rotation ticks, each row followed by its count of ticks:
The counts run from 0 to 200.
[103  95 164 120 132 118  90 163 128  98 156 147 185 118 100 142 183 110
 132 116 143 148 166 125 150 116 107 114 120 136 187 168 131 124  84 139
 115 161 122 144 111 150 102  98 146  87 120 147 116 106 134 125 119 134
 166 167 150 140 120 168 151 105 195 169 145 131 125 108 168 141 107 113
 147 179 121 161 139 125 142 184 106 127 100] | 74
[ 93 111 157 113 131 143 110 175 116 109 166 142 175 131  78 162 172  99
 126  91 156 109 140 146 155 118 118 119 111 108 178 138 135 110  92 136
 119 176 112 129 120 151  83 121 152  77  92 164 101 118 161 133 116 156
 127 172 139 152 113 174 142  83 153 146 157 138 146 126 149 129 110 122
 152 156 131 164 125 131 149 172 101 105 113] | 89
[ 80 118 129 106  82 118 139 179 117 136 155 154 160 107 136 131 176 130
 152 114 134 160  99 153 167 101 139 106 135 112 130 106  76 135 146 122
 108 151 154 114 112 142  97  93 107  72  91 139 127 127 124 119 125 136
 174 145 155 145 131 167 137 133 175 130 109 139 150 138 186 181 104 134
 126 178 117 154 169 154 161 147  82 140 102] | 189
[ 91 114 150 103 115 113 127 144 105 131 125 137 144  86 109 125 164 128
 120 145 131 169 147 146 157 110 110  99 134 157 158 110 115 109 131 131
 113 161 131 115  97 112 115  69 141  74 118 139 139 110 107 138 120 106
 186 177 161 153 152 169 127 112 205 132 104 137 151 135 158 137 136 111
 140 175 121 167 142 132 161 157  73 144  88] | 42
[ 95 104 153 125 117 111 117 169 104  98 141 129 154 116  81 164 167  90
 140 123 152 155 152 133 178 140  91 108 119 136 192 149 127 116  93 121
 109 153 114 114 117 137  93  96 156  88 101 156 114 107 132 141 102 139
 149 156 173 157 118 167 129 123 183 156 140 137 137 119 156 142 110 106
 133 159 109 166 134 118 164 168  87 118 119] | 69
[ 96 104 155 121 124 110 118 178 103  95 139 124 153 124  88 160 178 100
 132 122 155 144 169 129 170 139  88 111 131 131 193 138 135 102  92 140
 113 158 115 117 122 131  92  98 160  93  98 160 109 110 120 143 120 139
 144 158 167 150 130 169 131 105 187 160 149 134 132 117 154 152 111 108
 130 162 117 176 133 118 161 173  89 117 119] | 70
[ 84 121 144 102 123 141 128 160 100 146 141 122 126  96 130 133 167 133
 140 138 105 166 119 124 151 123 103 106 149 126 142  83 113  78 121 144
 105 158 134 120  93 109  87  49 135  96  87 146 126 126 108 140 123 124
 179 180 146 153 161 157 133 100 193 131 107 154 175 147 157 139 131 110
 131 167 137 153 150 158 146 132  91 117 114] | 26
[ 86  97 149  72 111 109 119 184 102 141 137 120 116  96 148 133 164 156
 152 151 113 170 125 175 148 119 129 111 153 133 136  99  90 103 129 130
 104 148 161 139  81 123 121  68 116  94 107 137 147  91 129 140 129 139
 212 157 146 140 148 162 145 136 154 140 114 131 160 142 168 168 152 111
 123 153 116 136 131 168 150 125  91 131 119] | 15
[ 52 115 161 126 121 152 105 170 120 115 164 110 128 115 110 170 156 108
 165 121 111 157 103 167 151 105 138 131 155 115 141 115 125 122  90 153
 101 180  91 133  95 121 104  97 129 102  97 146 103 108 136 162 113 182
 152 171 109 121 130 175 169 102  95 132 153 128 167 154 130 136 126  92
 162 135 100 141 120 169 150 129 120  92 160] | 133
[ 96 100 158  92 119 132  92 182 122 138 148 138 129 100 164 131 168 144
 151 140 116 181 116 169 139 101 128 121 141 138 118 112  92 115 117 130
  99 155 146 150  80 121 113  62 103  99 114 137 144  87 133 136 123 132
 212 171 133 139 146 166 157 128 159 139 108 136 158 137 182 176 156 112
 135 150 115 129 144 178 147 125 122 134 117] | 13
[105 125 150  95 136 116 117 176 110  94 149 145 159 102  87 130 161 129
 103 128 143 162 143 114 169 125 113 112 151 147 185 113 121 112 126 130
 117 165 131 124 121 142 102 100 148  48 125 139 133 102 119 142 138 126
 176 144 159 181 144 162 130 108 200 135 113 147 146 125 143 127 128 128
 156 184 122 173 131 132 159 154  90 122  91] | 60
[ 63 124 135 125  79 114 138 154 113 143 147 155 137  96 137 138 185 129
 167 132 134 174 111 158 155  89 122 111 159  98 119 101 111 102 124 142
  92 145 134 122 101 120 117  83 114 101  92 125 109 135  96 144 116 140
 170 152 144 115 145 178 168 134 193 157 122 122 158 134 138 173 111 103
 130 163 107 166 154 138 158 152  90 135 134] | 174
[ 85 111 170 118 140 106 109 178 123 115 138 113 139  99 121 132 172 116
 155 127 141 190 158 135 159 139 102 105 116 144 176 121 130  94 121 138
 101 136 125 125 125 126  96  69 135 102  82 150 123 101 122 133 118 128
 186 186 168 165 146 154 129 131 201 135 112 153 135 115 150 153 154 117
 133 166 120 159 139 140 172 154  86 130 110] | 48
[ 60 115 157 100 117 138 114 147 112 115 162 116 126  97  90 161 155 127
 158 134 123 159 105 176 143 114 139 114 158 100 149 107 142 103 101 161
 108 173 103 136  96 124 108 108 137  87 103 151 106 120 122 158 120 170
 161 168 120 121 137 173 171 110 107 144 141 138 166 151 101 116 137  99
 158 136 101 145 112 169 149 129 111  92 170] | 131
[ 68 106 143  77 111 154 117 171 107 131 164 125 153 129  94 153 164 124
 134 125 133 118 114 181 132  91 153 138 139 104 143 125 115 132 101 152
 116 185 118 152  86 149 115 128 138  64 134 157 124 113 166 156 134 173
 161 155 117 121 107 182 156  98  98 154 145 129 152 152 125 134 125 104
 172 165 108 149 109 157 127 140 117 105 125] | 122
[ 68 130 147 109 108 112 119 166 124 119 169 144 130  99 130 134 162 150
 161 149 110 193  95 156 154  96 144 123 184 117 134  94 101 123 131 152
  98 156 133 137 104 141 122  98 103  78 120 123 122 112 101 146 140 166
 199 125 126 132 154 161 167 135 151 137 112 140 149 145 124 152 129 117
 150 167  92 152 152 170 154 116 106 118 135] | 164
[ 59 123 145 142  74 123 140 151 119 137 149 151 145 113 141 142 179 117
 165 112 121 181 101 172 163  81 138 123 143 117 118 109  88 129 128 134
  89 151 117 109 104 116 114  91 109  94  93 131 109 135 109 132 108 144
 169 153 138 129 137 179 165 138 169 142 122 128 157 134 159 180 101  95
 136 152  98 162 169 151 165 148  92 134 134] | 172
[107 117 147  84 128 118 116 159 107 100 152 138 162 101  95 125 159 135
 118 136 138 163 146 115 160 123 109 104 138 139 187 124 117 114 123 142
 113 159 136 126 112 152 106  91 145  58 132 141 135 102 122 141 132 127
 178 148 164 172 134 160 126 120 206 141 116 161 135 125 146 125 123 125
 153 202 122 172 132 131 154 161  88 124  83] | 59
[ 79 102 144  97 104 133 134 174  99 152 132 119 129 113 139 130 163 136
 137 130 111 151 106 177 152 106 133 114 132 137 128 101  67 127 143 132
 105 165 157 121  99 123  97  68 121  88  95 148 144 112 141 131 129 131
 187 180 152 136 144 163 120 120 150 119 113 144 158 144 186 178 127 114
 122 178 128 142 157 161 155 141  88 129 107] | 19
[ 91 109 151 103  90 133 141 158  86 148 148 150 136 106 143 140 183 141
 146 122 118 169 127 175 134 112 122 119 148  99 108  86  98  86 121 143
 100 162 147 118  79 103 107  75 120  95  93 128 103 146 120 141 113 134
 165 178 146 112 156 169 168 112 164 150 128 140 166 139 150 177 132  87
 126 126 112 142 149 162 146 144 110 135 135] | 5
[ 92 107 154 129 120 118 107 171 114  94 143 136 159 120  94 161 165  92
 140 113 160 166 151 134 184 136  97 110 116 141 185 145 122 116  87 117
 108 154 101 109 118 137  91  98 158  84 105 160 121 107 134 131  95 138
 149 163 171 164 111 170 121 127 184 148 134 142 133 124 157 143 111 103
 140 147 109 169 138 123 165 165  98 117 116] | 68
[ 55 133 148 141  94 108 143 175 113 114 146 146 122 110 123 141 174 131
 155 115 115 178  92 172 169  99 143 133 164 117 133  94  84 122 141 146
  96 158 129 116 123 117 109 104 111  81  90 127 103 126 110 151 131 157
 175 144 136 128 161 174 160 129 141 124 119 122 160 142 135 190 105 104
 130 148  94 160 161 159 175 138  90 130 138] | 170
[ 95 107 158 100 133 141  98 185 121 137 149 137 137 102 163 120 173 148
 146 129 104 177 117 155 134 107 131 130 147 131 108 103  99 107 117 128
 105 163 142 161  85 119 114  66 106  99 108 128 134  94 135 137 131 132
 204 175 124 133 157 165 165 111 164 137 117 131 157 138 182 170 153 107
 136 145 124 132 145 181 146 128 124 128 117] | 12
[ 47 130 136 104  96 128 126 168 108 141 160 128 129 123 133 133 175 145
 163 141 108 161 101 139 145  77 122 130 185  88 134  88 105  92 112 176
  88 160 137 147 103 141 115  89 122 103 106 121 116 130 110 166 128 166
 175 137 123 115 140 176 173 116 151 161 130 135 162 136 123 152 118 107
 151 189 115 170 144 149 140 130 104 106 135] | 158
[108 112 166  98 147 137  92 178 118  93 190 139 178 115  84 147 179 119
 133 113 155 135 147 127 136 131 119 116 131  94 179 139 157  95  80 147
 125 172 110 153 106 154  89 120 144  73 111 148  96 129 143 139 128 151
 152 162 137 151 128 162 162  94 167 167 155 155 143 120 129 126 125 121
 168 154 118 148 112 140 128 161 135  99 120] | 93
[ 80  99 159  72 120 124 111 177 105 126 168 119 145 128  97 150 169 134
 143 137 135 137 129 184 120 113 146 127 135  96 156 126 124 115  91 167
 116 181 135 159  92 157 111 131 136  78 128 147 110 118 163 154 143 186
 170 162 136 116 119 171 158 114  95 159 156 146 133 140 119 143 131 103
 166 163  98 137 100 154 136 150 115 106 139] | 120
[ 48 114 161 108 113 136 104 138 133 136 164 126 140  92 123 132 156 138
 149 132 107 165  90 189 131  63 166 114 157 134 129 125 123 142 128 166
 104 181 121 150  90 136 121 107 104  81 123 133 120 110 123 140 134 150
 191 163 106 120 142 187 184 123 128 131 124 111 152 147 134 130 126 108
 164 168  98 142 136 159 136 135 108 131 134] | 145
[ 92  97 152  87 145 123  81 178 117  83 177 118 161  99  74 173 158 127
 141 134 135 123 135 131 154 138 112 104 148 121 197 149 150 115  69 145
 126 182 124 159  95 162  95 112 144  79 121 159 115  91 134 145 138 160
 160 143 128 140 121 161 164 100 135 154 163 137 140 130 148 115 112 131
 147 151 116 138 108 148 138 147 115 100 131] | 97
[103 112 151  94 123 118 112 162 115 113 150 140 165 108 104 124 164 122
 122 137 136 164 141 108 160 116 112 103 127 148 178 137 112 127 116 139
 108 162 137 129 111 160 101  92 142  70 132 143 142 108 131 125 132 126
 184 153 158 168 121 166 123 117 207 149 117 158 132 124 152 137 117 119
 155 206 128 164 138 130 146 162  93 130  83] | 58
[ 61 119 142 133  73 113 138 151 110 142 145 155 145 103 137 137 183 120
 167 125 127 175 105 159 157  89 132 112 151 106 119 105 103 120 124 134
  89 149 127 109 102 127 110  87 104 102  91 126 108 140 105 136 109 143
 166 153 141 123 138 173 165 139 181 151 121 129 153 131 152 174  99  93
 127 166 106 171 166 146 161 145  94 137 131] | 173
[100 102 166 100 147 128  99 166 118 101 179 141 179 106  85 153 175 112
 141 113 157 128 146 129 136 131 114 112 120  99 185 143 157  97  78 156
 124 173 119 145 112 153  92 120 147  81  99 150  99 134 142 126 127 152
 148 167 145 139 127 163 159  92 162 165 157 155 137 121 134 128 111 120
 152 170 122 149 121 139 130 166 119 109 118] | 92
[ 85  94 173 103 136 134 107 142 117 118 177 135 172  93  77 149 178 118
 130 109 142 132 141 173 122 115 142 112 126 105 162 136 169 107  95 161
 127 187 108 143  99 129 102 131 141  73 102 149  86 128 140 134 133 151
 139 189 127 109 143 174 173  87 136 145 159 126 146 140 118 125 118 104
 157 138 108 145 114 150 139 173 117 119 130] | 109
[ 65 127 152 107 109 121 109 155 132 121 168 139 137  90 134 127 160 157
 166 147 100 191  93 143 145  90 143 115 185 122 137 103  98 130 123 157
  95 157 135 137  97 151 117  94 101  83 111 125 119 119  97 145 146 161
 200 131 118 133 147 164 173 140 150 141 116 136 154 142 134 148 114 121
 145 182 106 146 160 168 141 119 103 124 136] | 163
[103  98 146 110 109 125 108 193 119 105 148 154 150 103 143 159 172 121
 175 134 129 194 123 129 170 137 106 104 140 119 152 120  94 108 106 100
  98 145 140 131  81 136  95  69 118  98  99 134 130 107 115 119 114 131
 173 146 161 147 128 149 150 136 193 148 120 144 149 125 195 171 130 125
 116 146 119 144 147 165 163 131 111 123 125] | 200
[ 80 107 145 112 118 121 109 195 115 118 119 107 143 134 118 139 170 108
 147 126 137 161 151 125 175 127  99 120 120 142 180 132 101 106 110 135
  98 141 132 137 114 142  93  69 147 104 104 154 142  88 134 147 111 139
 175 164 161 164 117 158 116 124 189 155 125 140 141 118 175 161 134 113
 138 194 132 168 135 120 155 157  81 120 105] | 52
[ 62 122 144 114 108 126 105 154 135 129 168 135 140 102 140 131 164 148
 161 140  94 181  82 143 150  82 140 116 181 120 137 112 100 133 116 157
  94 165 131 150 101 155 109  90 100  93 114 125 126 119 107 144 142 151
 196 139 106 134 140 171 175 125 150 145 121 138 156 135 149 145 106 116
 151 188 110 152 156 168 144 121 108 112 133] | 162
[ 74  87 165  87 131 136  88 173 123 121 165 110 150 121 111 156 169 124
 164 137 129 134 118 180 124 108 147 118 124 113 164 148 133 133  83 163
 112 172 128 164  96 156 104 122 125  93 112 163 119 108 161 143 132 176
 172 177 118 113 109 169 158 113  87 159 165 136 135 135 146 142 119 106
 152 162 103 132 111 155 133 148 120 102 141] | 118
[ 77  99 152 106 112 146 115 151 106 118 166 137 174 111  74 168 167 108
 121 109 145 106 128 179 150 101 137 114 122 118 165 143 142 137  91 141
 126 193 105 127  92 130 105 131 142  63 120 157  95 117 151 143 118 148
 133 178 126 123 120 188 156  83 121 144 162 116 150 144 150 131 101  99
 153 141 106 150 114 138 141 175 103 122 129] | 106
[ 62 103 165 116 114 123 115 159 112 123 161 114 132 124 119 155 176 130
 174 134 111 167 117 181 132 110 133 128 160 107 148 115 118 114  86 184
  97 167 116 139  95 133 111 110 129 107 105 141  98 135 131 158 128 177
 173 167 129  97 134 168 172 120 102 155 159 140 140 142 129 157 113  79
 148 149  85 139 124 159 145 142 118 105 163] | 136
[ 65  92 161  91 127 133  86 151 120 117 167 111 155  91  92 166 160 115
 159 133 142 134 132 166 127 113 133 105 128 105 163 138 174 100  73 144
 116 179 113 156  87 140 103 109 126 106 110 159 111 106 137 148 115 155
 154 178 117 122 119 172 178 103 136 157 158 120 145 135 133 108 139 115
 155 142 120 139  99 145 134 146 118 103 155] | 113
[ 71  95 164  94 153 135  90 183 119 110 168 104 144 111  96 155 168 120
 154 123 134 126 133 163 126 124 136 128 142 100 165 130 155  88  84 157
 116 170 113 170 108 137 105 112 136  98 101 151 106  98 143 153 140 176
 161 166 111 122 134 175 176  91 108 149 168 118 148 139 131 133 142 118
 155 138 113 138  99 157 141 145 117 102 153] | 115
